(in the rows, 128 means zero)
Each path below is one point turned by a fixed rotation once a step. After each direction that follows a path, write how fast that rotation turns it, in degrees a step (0 if it stays still).
Each turn is a multiple of 5 degrees from 10 to 175, or 0.
Each row of a path follows its step; steps can be skipped.

step 2: [122 125 130 136 131 125 117 134 123 138 132 125 124 119 127 130 121 124
 135 128 131 117 128 116 129 129 114 130 132 123 127 129 127 124 125 126
 124 146 135 133 121 138 127 128 128 131 136 119 123 128 134 134 131 123
 117 133 122 126 135 131 131 135 131 124 124 131 128 126 120 112 123 139
 139 119 130 126 132 138]
step 8: [119 128 136 120 128 140 139 128 122 127 133 128 128 119 122 130 126 120
 131 128 137 128 128 131 117 137 125 128 127 125 129 119 129 134 120 131
 122 134 126 131 132 124 133 133 124 125 141 131 142 117 127 129 132 133
 126 121 120 139 125 125 126 117 125 120 135 140 115 139 119 130 135 130
 134 136 129 127 120 132]
step 9: [130 139 126 129 123 125 119 134 133 138 132 126 121 126 126 124 131 138
 133 127 129 124 132 136 127 126 133 128 132 110 127 126 118 121 117 129
 125 122 140 129 124 132 130 124 128 141 125 134 133 125 135 132 126 128
 116 127 141 121 122 125 127 138 137 131 127 124 145 118 132 120 134 131
 136 122 131 133 133 128]
step 14: [133 129 138 124 122 116 128 139 126 133 137 126 128 129 123 127 128 132
 134 123 125 119 128 128 119 130 118 134 129 136 123 121 119 121 135 120
 130 134 131 126 114 136 130 127 130 135 137 139 134 134 135 136 127 125
 121 124 130 123 138 128 126 127 127 135 134 118 125 130 123 121 135 117
 141 123 126 137 121 118]
step 20: [124 132 135 121 128 134 133 147 126 134 133 125 123 123 122 138 131 126
 135 126 133 120 134 132 133 131 128 132 126 128 144 124 126 130 112 129
 126 123 132 124 128 138 133 140 129 114 129 131 136 129 132 128 130 121
 120 133 134 140 121 138 126 123 130 127 119 136 131 120 126 136 121 133
 131 122 129 133 128 134]
step 30: [128 129 126 129 123 140 127 134 128 134 129 124 139 128 117 131 115 126
 141 130 142 124 137 134 121 133 122 115 124 128 137 130 119 117 132 130
 135 134 130 124 127 124 120 129 130 132 131 135 131 126 127 128 123 131
 118 120 137 127 136 129 126 137 134 116 130 112 126 130 122 129 133 122
 132 128 133 129 126 122]
step 31: [124 137 122 118 132 116 128 132 120 126 132 126 127 125 136 121 141 130
 133 135 125 116 137 132 136 134 130 138 132 130 135 129 119 131 125 123
 119 121 123 128 124 140 134 126 132 135 130 131 131 117 130 121 127 125
 131 127 127 121 136 115 126 122 129 132 120 140 131 135 130 127 121 133
 125 128 127 118 121 141]
Directions:
[127 130 127 125 127 128 126 128 127 129 127 128 128 129 126 129 129 129
 129 131 129 127 129 127 130 127 128 129 126 127 129 129 127 129 128 130
 130 128 126 128 129 128 126 129 128 129 130 128 126 127 130 129 128 130
 133 129 129 126 127 132 128 131 128 128 130 127 124 129 128 126 126 127
 127 128 130 128 127 131] => 10
[126 127 129 130 127 129 128 131 129 127 126 128 130 128 126 128 128 128
 129 130 126 126 129 129 130 129 127 127 130 127 125 129 128 128 127 127
 128 126 127 128 128 127 127 128 129 127 128 126 127 124 127 130 127 128
 127 129 126 128 126 127 129 125 126 129 126 128 129 128 127 128 126 131
 127 131 130 129 126 133] => 160
[130 129 127 128 128 125 129 131 128 127 125 129 127 129 127 127 127 129
 127 128 128 128 129 130 130 127 128 129 129 129 129 127 128 126 128 129
 130 125 129 126 129 130 129 129 130 126 130 128 126 127 127 130 129 130
 129 129 130 129 128 128 127 126 128 126 132 126 131 130 127 127 129 130
 131 128 128 126 131 126] => 135

step 10: [119 120 124 118 131 129 126 133 125 134 123 122 130 132 118 125 138 140
 124 131 132 127 141 114 133 123 136 126 129 120 129 121 132 125 127 131
 138 133 125 131 118 135 135 132 121 130 127 128 141 121 121 129 132 137
 129 125 131 124 128 120 122 126 138 129 126 125 129 119 121 122 121 130
 127 134 127 119 118 116]
step 11: [145 133 140 129 120 132 138 122 134 127 124 127 132 137 123 132 134 132
 134 130 127 125 137 136 133 119 114 127 125 121 129 131 134 120 129 133
 121 130 131 121 131 124 124 126 129 132 136 118 133 124 132 128 111 126
 129 135 125 131 115 122 132 133 126 119 132 126 117 131 130 125 121 131
 132 118 127 135 130 127]
step 13: [128 131 138 138 134 142 128 128 130 122 128 133 137 127 123 129 123 133
 135 120 138 134 136 126 139 115 125 124 133 121 127 122 133 123 134 134
 124 132 132 122 127 122 117 135 120 136 135 125 129 124 122 126 130 121
 127 131 137 127 115 115 127 138 133 129 134 138 129 121 124 129 126 124
 123 133 126 117 126 133]
step 16: [127 121 134 130 125 145 121 134 124 140 126 126 139 123 140 131 123 132
 133 136 133 127 137 130 132 136 129 123 121 128 120 131 131 120 124 129
 131 129 124 120 130 130 134 136 112 138 125 113 126 127 131 129 130 126
 138 129 127 134 135 121 128 127 136 126 136 127 133 129 132 122 124 135
 128 139 132 138 127 123]
step 17: [121 136 132 113 122 133 130 134 126 129 125 128 127 134 120 122 128 128
 124 125 125 129 124 129 128 125 121 125 124 117 129 127 122 126 134 132
 124 116 136 126 126 121 131 118 135 128 126 128 119 129 117 131 130 126
 124 128 114 125 106 123 126 130 133 142 129 126 126 132 138 131 123 130
 129 123 124 134 126 113]
step 24: [122 127 130 122 132 133 130 142 131 122 117 131 147 135 137 121 130 127
 125 123 128 130 132 133 129 126 128 132 130 128 133 131 119 124 132 131
 127 131 121 126 130 133 135 126 128 137 127 132 133 122 136 133 125 116
 134 130 123 134 128 114 117 118 124 130 132 121 128 130 125 130 110 124
 129 139 128 131 139 135]
step 30: [133 139 143 124 114 129 123 127 141 117 124 131 137 134 135 133 117 125
 133 130 139 125 131 132 128 124 127 129 134 116 122 133 132 120 130 125
 129 126 123 133 133 125 129 123 127 126 131 129 137 127 131 137 122 129
 134 131 122 125 123 130 114 116 134 125 131 127 131 118 120 125 136 128
 123 125 131 139 124 129]
Directions:
[129 128 127 130 129 127 130 127 128 128 127 129 127 128 128 130 131 129
 125 131 126 126 126 129 127 128 127 128 127 127 131 127 128 130 128 126
 127 126 128 131 127 125 129 130 132 130 131 128 128 129 127 126 129 128
 128 128 125 130 127 129 128 127 126 130 127 129 130 127 129 129 127 129
 128 129 129 130 129 129] => 125
[127 130 128 127 129 123 126 129 128 128 127 126 129 128 127 128 128 127
 126 125 129 131 129 129 129 128 128 130 125 127 127 128 128 131 129 126
 127 128 124 129 126 129 127 131 126 130 129 126 127 128 127 129 129 128
 125 129 128 128 130 127 129 129 127 127 126 128 131 129 129 129 127 128
 127 127 127 127 128 128] => 130
[129 125 129 130 126 126 129 128 130 128 127 127 128 125 129 130 127 129
 129 126 126 129 129 128 129 127 126 126 125 127 127 125 128 128 127 129
 124 127 128 128 127 130 127 128 130 128 126 128 127 126 128 129 129 130
 127 127 130 130 127 127 129 127 130 131 126 128 125 129 131 127 128 128
 131 126 127 128 128 126] => 120

step 0: [118 128 130 123 136 123 134 128 120 141 134 134 132 124 137 119 126 125
 128 127 131 117 138 128 127 121 125 132 123 115 114 138 129 137 131 132
 128 131 125 122 125 123 128 129 145 129 124 127 126 130 125 129 129 133
 119 120 123 135 134 117 117 133 138 123 133 130 130 127 123 126 130 125
 140 130 131 120 126 129]
step 6: [126 120 122 133 120 131 122 131 131 122 133 126 118 126 138 126 128 119
 128 119 120 136 131 129 131 115 129 132 123 126 125 122 136 135 129 124
 128 117 136 131 122 123 130 133 138 131 130 118 142 134 125 128 129 131
 118 119 119 128 124 133 139 125 134 126 126 129 141 133 120 127 118 130
 128 136 122 128 130 118]
step 15: [119 121 127 134 122 133 132 113 121 128 127 124 127 139 136 132 134 131
 130 137 125 128 137 127 124 124 138 131 131 129 129 139 119 128 121 129
 132 133 108 130 127 126 125 132 131 131 132 135 130 124 130 139 140 135
 116 134 122 123 119 139 133 123 131 132 126 124 122 131 133 135 123 133
 127 124 118 125 128 129]
step 16: [133 124 126 135 135 126 122 129 131 130 134 131 134 131 133 123 127 138
 121 121 130 133 139 125 139 127 129 138 122 127 117 135 126 124 127 131
 121 130 129 130 122 120 139 130 137 130 130 115 125 118 133 128 122 124
 133 127 118 116 133 133 114 116 124 131 120 134 133 121 124 130 125 128
 130 135 142 122 130 124]
step 21: [130 125 128 121 123 132 129 130 135 123 138 128 130 131 138 116 126 125
 124 119 140 122 127 117 121 129 131 120 139 121 127 131 123 122 128 141
 132 137 122 127 123 130 127 137 129 123 130 119 127 127 139 138 118 129
 120 121 116 129 126 127 135 116 122 122 128 127 124 121 130 125 122 122
 123 132 140 125 123 135]
step 28: [124 123 121 125 132 126 133 131 123 128 121 127 134 126 135 125 124 126
 127 144 121 146 126 134 132 135 132 128 116 128 125 136 123 127 137 119
 130 138 123 130 130 126 120 124 129 122 124 131 133 139 134 125 129 130
 121 125 129 123 118 125 129 133 133 134 125 122 137 132 124 126 129 135
 134 126 129 115 114 115]
step 32: [120 121 126 132 131 134 123 125 132 124 133 124 132 138 128 123 129 114
 119 133 130 137 132 133 129 126 141 122 122 131 132 140 129 138 122 136
 130 132 135 128 124 124 126 134 135 130 123 140 116 117 131 122 127 132
 125 127 127 127 132 131 118 120 127 132 124 134 137 128 121 126 117 127
 120 141 119 124 128 137]
Directions:
[128 129 128 127 128 129 126 128 128 126 126 131 130 130 128 130 128 131
 131 132 128 130 129 126 125 128 129 127 128 129 127 128 127 128 128 128
 127 126 127 129 128 130 126 128 125 127 129 127 129 127 128 128 129 127
 128 126 128 130 127 127 129 124 128 127 128 126 129 127 132 129 129 129
 131 127 125 126 128 128] => 135
[125 130 128 127 127 129 128 130 126 129 129 127 127 128 129 130 126 130
 128 128 125 130 129 129 128 126 129 132 128 129 126 129 128 129 128 129
 129 128 128 130 128 130 131 128 129 127 126 128 127 127 126 128 129 129
 128 132 127 127 128 130 128 127 130 127 126 129 129 130 131 127 129 125
 129 130 129 129 131 127] => 40
[127 130 128 127 128 127 128 129 129 128 125 127 129 128 128 125 129 128
 127 129 128 127 126 129 127 127 128 127 128 130 126 129 123 128 129 129
 130 129 127 130 127 128 127 126 127 131 129 127 128 129 130 130 130 126
 128 129 128 128 129 129 127 128 129 127 128 128 123 128 127 127 129 128
 126 130 126 129 129 125] => 135

step 0: [129 124 134 125 112 136 127 132 127 123 129 136 125 137 134 127 127 134
 137 136 122 134 127 128 122 131 132 123 120 138 134 126 125 127 120 135
 135 123 135 123 132 133 132 125 137 126 130 113 127 135 127 132 130 136
 128 130 126 130 117 122 115 115 121 129 114 119 140 125 123 139 131 127
 123 122 128 137 127 127]
step 3: [137 132 129 131 136 127 141 127 130 126 131 139 122 136 126 130 119 129
 126 146 133 128 137 137 140 125 119 124 118 124 121 131 122 127 129 124
 126 122 139 133 126 130 135 127 124 133 125 119 122 127 131 132 124 128
 123 124 133 130 132 119 124 130 130 130 125 132 121 125 139 122 133 136
 118 117 113 121 124 125]
step 6: [125 134 145 122 117 121 134 126 122 124 131 130 120 131 123 119 134 128
 126 127 134 138 131 128 135 132 126 139 124 136 125 121 128 132 127 135
 124 130 124 130 134 133 129 120 134 133 118 122 130 116 119 138 125 119
 128 144 123 132 125 138 123 118 122 137 134 122 131 130 132 137 128 127
 129 126 118 125 136 130]
step 14: [126 132 133 114 132 119 126 126 129 125 136 133 122 127 123 128 127 136
 124 129 138 127 124 135 136 123 129 117 125 128 128 129 120 136 127 125
 124 112 122 124 141 141 119 129 139 126 130 129 129 127 122 122 128 137
 114 127 131 121 131 135 118 129 136 120 125 137 130 116 125 125 130 134
 132 131 120 123 131 139]
step 16: [135 138 128 121 124 127 132 135 144 115 133 117 131 123 127 130 129 133
 140 141 124 128 128 121 132 130 125 125 132 135 127 115 127 133 124 124
 131 119 130 133 127 133 127 137 121 131 143 132 123 128 130 120 133 129
 136 118 128 134 134 123 134 128 119 132 134 128 131 124 125 128 134 131
 134 117 114 128 131 121]
step 21: [137 136 118 122 142 123 142 135 127 121 133 130 115 122 124 130 125 116
 131 127 126 131 136 142 121 143 124 139 123 130 127 129 127 127 129 136
 129 121 135 138 125 135 121 127 128 125 127 116 130 132 128 135 126 134
 128 129 140 134 124 123 136 128 127 136 121 126 124 130 131 128 130 134
 121 127 121 121 123 124]
step 34: [124 125 127 124 134 132 139 129 145 120 133 127 133 135 126 124 130 123
 134 142 130 131 122 124 140 126 127 136 136 125 133 131 135 137 126 127
 120 120 129 134 131 133 133 132 127 131 127 124 129 132 133 130 132 127
 128 121 123 127 123 112 121 131 135 143 124 129 125 128 130 131 142 139
 132 124 112 123 130 134]
Directions:
[127 130 125 125 129 127 129 129 126 128 127 131 126 127 126 128 129 129
 128 128 131 130 132 126 129 129 127 129 129 127 126 128 129 127 130 128
 127 128 127 129 126 130 127 128 127 130 127 126 125 130 128 127 127 126
 128 129 129 127 127 127 129 128 130 126 129 129 129 127 131 125 127 129
 128 128 130 129 126 127] => 160
[127 127 126 128 126 125 126 128 131 127 128 129 130 127 129 125 130 129
 129 131 128 128 129 127 128 128 128 129 131 128 128 127 130 130 125 129
 127 129 128 129 126 127 126 128 130 130 128 130 127 128 127 130 126 131
 129 130 125 129 129 128 127 128 129 127 127 128 127 127 127 130 129 130
 127 128 130 129 129 127] => 40
